The rows of Y fall into several groups, and each row is roughly a mix of its group's hidden directions.
Y:
0 -11 -7 -1 -15 -5 28 1 14 -10 -1 -18 0
22 1 -13 1 -10 8 -11 -2 7 -4 14 -6 25
-6 -3 17 -9 -9 26 12 9 6 1 4 -4 -19
23 -16 10 -11 7 4 -18 5 -11 -16 0 0 -5
13 15 -11 1 2 -8 -21 2 -22 3 -9 9 12
1 -7 -3 28 14 -18 -15 6 3 1 -5 -12 7
6 8 -2 16 -6 -6 13 -6 -2 -13 -31 -4 -9
-5 6 -14 16 -10 -13 16 -9 0 -3 24 -10 7
4 1 1 -20 -12 9 7 -3 -13 8 29 5 -4
26 -12 -4 -18 -11 3 -5 7 -5 -3 -7 -20 -4
1 9 13 -2 -3 2 20 -3 -5 -24 -5 22 -8
-14 4 5 -15 15 -4 16 -11 -4 6 -11 19 -15
4 19 12 25 6 -16 -14 0 -7 -3 -12 4 -3
-13 16 11 7 6 5 -9 10 6 3 29 1 11
-6 -8 -3 9 5 -14 0 -14 -28 -13 -16 4 6
9 10 -13 18 -13 -6 18 -5 14 -10 -16 3 9
15 6 -6 0 -10 14 1 7 10 14 28 -8 3
-15 5 16 -4 20 -8 -8 2 -5 15 14 17 -5
-13 0 1 -17 6 7 -10 3 -11 -7 30 11 -2
6 -32 4 12 0 -1 -10 1 -11 -8 -7 -16 -1
-3 6 6 17 -2 -24 2 9 23 12 10 1 7
8 -2 -15 15 -18 -12 4 4 1 3 24 -14 3
8 9 -11 25 5 0 -11 -6 -2 -12 -3 -7 24
-20 18 -7 16 8 -12 4 -13 0 8 -10 15 -1
8 -14 -6 -24 16 -10 -5 -11 -16 1 -2 9 -10
-13 5 14 -4 16 22 -10 7 10 0 2 19 -9
-13 6 9 17 15 -13 1 -2 12 14 6 22 4
-8 3 6 19 14 -25 -12 4 0 17 -7 2 -1
-8 9 -10 -11 -1 -4 -16 7 -2 18 28 0 3
0 3 21 10 6 -19 -3 14 -1 16 12 -8 -14
-9 1 -14 -5 -7 5 6 -10 -27 7 18 6 -13
8 3 -12 -13 -14 16 -1 -3 6 5 21 18 13
6 6 -11 11 -8 14 6 13 26 2 12 1 15
9 3 -15 7 -23 15 -11 5 9 2 -15 -16 1
-14 10 -20 6 -6 -25 -3 -7 6 10 -7 3 13
1 21 1 28 0 -1 -23 7 -2 0 0 -1 7
-9 2 8 10 16 8 9 9 22 9 15 15 9
-18 7 5 20 22 -20 -3 -6 -4 4 -10 0 0
16 2 -2 -15 -1 9 -23 6 6 2 15 0 21
7 5 -16 24 -1 -15 -11 -4 0 1 8 -15 17
3 10 -6 -14 -7 6 0 -2 16 -13 22 -4 22
15 -1 1 9 -10 17 12 1 -5 -15 -2 -27 4
0 1 8 -16 -16 15 26 8 4 -6 -3 -8 -13
-9 10 15 8 12 -6 14 -8 4 -11 -20 18 -7
5 10 -12 19 -10 -14 14 -6 13 -10 -15 -7 12
10 0 -5 7 -7 -4 -3 5 20 4 27 5 20
-2 5 -22 -5 -3 -13 -17 1 -25 1 -4 -12 7
8 0 6 -6 -7 24 4 4 -5 -9 -21 -1 -22
6 -15 25 8 5 2 18 8 6 -6 -10 -8 -16
3 2 19 -12 10 -1 -11 9 6 11 27 8 7
22 -26 -5 -5 -8 8 -2 3 -14 5 10 -13 0
-9 2 -5 12 14 -23 -12 -10 5 5 -11 20 2
12 -22 3 13 2 -2 -17 4 -9 0 18 -12 13
-15 -3 16 9 6 -3 25 -2 10 2 -2 18 -14
7 -3 -2 6 21 -9 -21 -12 -8 3 14 4 19
6 -16 -15 -16 -2 16 3 -15 -16 -11 -7 0 12
-6 8 -1 11 -8 11 25 -3 26 -9 -4 6 3
4 7 -15 6 -26 13 21 -3 7 -5 3 4 -10
1 -1 -4 16 -2 -1 11 -12 -12 -19 -22 -17 -3
8 -4 2 -7 -5 15 1 1 -16 -10 -23 -16 -17
-5 10 -9 2 -5 -34 12 -2 6 1 -2 -12 -9
1 -4 3 15 -22 -8 8 13 -1 -2 -8 -18 -20
13 3 -5 15 -8 12 10 -3 13 -12 25 -3 12
1 -7 -3 -6 8 -1 -20 7 -3 16 26 -13 9
-10 -9 11 -20 13 -2 17 -3 -6 -10 4 19 -12
7 16 -6 11 -4 9 16 -5 14 -3 -11 26 1
-13 9 9 13 8 -6 18 -10 5 -8 -19 20 -5
10 3 -9 13 -19 4 16 -1 20 -4 18 3 9
-18 17 6 -7 2 -5 4 -3 -3 5 -15 20 -20
5 -19 12 -7 5 18 -6 2 -4 7 28 -4 3
-10 -7 28 -9 17 -15 8 2 0 7 -13 2 -6
-13 5 14 5 9 -2 -1 -5 -10 -13 -29 12 -8
2 5 -2 21 1 -21 -5 -2 -8 -13 -25 0 5
-10 -14 -5 -9 -11 6 26 1 15 -11 8 -11 8
-19 0 17 -12 12 5 10 -4 -8 4 -5 18 -18
-1 -13 3 14 3 -1 10 -1 -8 -3 -31 -6 -18
-10 -2 10 29 14 -14 8 3 14 -3 -12 -1 -4
-15 2 4 -26 0 -10 10 -1 -11 2 -14 5 -20
-5 12 7 13 -2 14 -27 9 6 14 0 -14 2
13 4 -25 14 -11 -7 -3 -1 10 0 9 -8 20
4 -12 9 -2 19 4 4 0 17 -4 -28 6 -8
27 -10 1 9 5 22 -8 -2 -3 -6 -6 3 16
9 -18 -1 -11 -11 10 -4 10 -14 -1 27 -1 1
-6 -2 13 -11 -8 25 6 6 0 -9 -12 12 -20
15 -16 -11 3 -13 -4 10 6 12 1 19 -6 19
12 4 -4 -18 -3 26 -11 0 7 -10 12 7 14
16 2 -6 -12 -10 10 -25 12 -14 6 -4 -11 -8
-10 8 9 22 8 -5 14 -9 9 -1 -19 16 0
-9 6 11 -23 6 12 12 -8 -5 5 -5 10 -22
-16 9 11 -4 6 16 8 -1 7 -5 -13 23 -15
-2 7 3 -4 1 7 15 -8 -2 -16 -14 29 -12
0 -11 0 -10 -17 19 22 16 11 -6 9 -1 -3
-9 13 2 -14 12 12 -19 0 -6 9 13 21 0
-26 5 12 4 3 -3 9 -10 -15 -4 -1 20 -11
-11 10 -10 9 3 -26 -4 -6 6 11 14 2 18
7 -23 4 1 -9 9 22 0 -5 -5 -16 -1 -15
-12 -3 13 -4 2 11 -7 -1 -7 25 -18 -6 -18
-9 9 -3 -21 -4 22 -2 6 -8 9 23 -4 0
-9 16 13 -4 -2 23 -21 5 -5 -6 -3 9 -14
6 12 -32 2 -5 -4 8 -10 13 7 2 8 11
7 10 -7 21 6 -9 -15 0 16 1 7 -1 23
24 -12 -8 -16 1 -5 -6 0 -20 -2 -16 -9 0
-24 -5 12 2 7 7 5 -6 1 -9 -17 24 -1
-7 -8 15 -14 16 -2 -8 3 -14 0 -25 -5 -12
16 0 1 19 -14 2 1 13 24 6 13 -9 1
-10 7 22 -9 21 -3 -9 -6 -12 -4 -7 12 -14
-12 2 4 -20 16 0 -8 -7 -1 15 12 23 -3
-17 2 1 2 3 -12 10 -6 8 14 -17 26 -3
-23 1 -3 -1 -5 -11 10 -6 1 7 -10 5 -29
-21 0 17 3 -1 14 19 4 3 14 -2 13 -12
6 -14 -3 3 -11 9 -10 17 0 -8 11 -23 17
-7 13 11 4 13 3 17 -2 15 -8 -14 22 -5
-8 20 -8 19 4 -16 -10 -3 9 6 -21 1 5
-15 5 16 -10 13 -8 5 -10 -18 -3 -4 16 -15
2 6 -19 12 -29 11 -5 5 2 4 7 -12 8
-13 28 -14 16 -8 5 2 1 14 -1 -2 9 8
21 -10 10 7 -4 23 -10 12 2 -1 12 -10 10
-9 5 20 5 9 20 -12 17 13 -8 12 4 0
-14 -9 7 -22 -6 15 12 5 -4 12 -6 -2 -20
1 -20 13 -9 15 -10 -12 5 -17 10 -16 -5 -4
5 7 -7 -9 -6 -17 23 0 19 -9 -18 -3 0
-4 0 10 -24 2 -7 -2 9 -13 -9 -26 8 -3
3 -10 2 1 15 -18 -2 -19 -12 5 -16 8 -17
9 -1 -7 18 -3 -14 14 2 20 -6 -8 -14 17
3 -23 12 -15 11 21 1 -2 -1 -8 1 10 14
3 -11 -10 -7 13 -20 -19 -7 -13 6 15 -11 8
20 -14 -12 1 -4 4 -13 1 -9 -8 9 -21 16
9 -4 -4 30 -4 5 11 -8 11 -13 2 -9 16
0 2 13 -1 20 -16 -16 -4 0 4 -10 24 1
-9 -7 16 -16 2 -8 13 -1 -10 -9 -21 1 -18
-5 5 3 -13 -1 13 26 7 15 -11 5 18 -5
-15 -13 14 -12 -7 16 18 7 -6 11 2 5 -16
5 0 -12 -4 3 -17 -19 -4 0 4 2 -11 29
3 -5 7 10 10 -14 3 -8 5 -12 -31 13 0
17 -3 18 -18 2 19 -12 10 8 5 -9 11 2
10 -6 14 23 13 7 -7 15 10 -13 7 -13 -4
-6 2 19 3 7 11 13 5 15 -18 -17 13 -9
10 11 0 12 -8 10 -6 17 25 -1 3 7 18
3 -25 16 -15 6 3 15 5 -2 -1 -15 -3 -15
0 30 -7 -8 3 -11 2 -3 9 10 -12 17 -8
Here is one row of each group, with its name. Which group are the others in?
-16 -15 9 -13 -4 -5 28 -3 10 -5 -1 1 -12 : <66>
20 -7 10 -11 -9 0 -1 11 11 -11 -3 -25 10 : <9>
12 -10 14 13 0 -15 7 -3 -4 0 -27 -14 -2 : <98>

8 -4 4 4 -1 -9 19 -7 4 0 -34 -2 -8 : <98>
-6 -10 6 -2 19 -12 -20 3 -16 13 -16 2 -3 : <9>
-12 -24 17 -8 19 -1 -3 7 -2 16 6 -8 -6 : <98>
-8 -6 10 -5 -3 -5 10 8 5 14 30 15 -9 : <9>
-20 -3 -5 -18 14 -17 17 -3 5 10 12 -6 2 : <98>
0 -14 20 -10 20 0 -7 3 -15 -2 -18 -8 -8 : <9>
4 -7 -3 9 -11 12 32 -11 2 -16 0 -3 -5 : <9>
2 2 10 17 -2 -24 1 2 -5 -13 -24 -7 -8 : <66>
16 -21 -9 6 -6 -16 8 -1 1 7 -10 -21 8 : <98>
-18 10 8 7 14 -26 -2 -4 8 11 -12 7 5 : <9>
2 13 -2 23 -2 -11 -20 -4 3 -9 -11 -15 11 : <98>
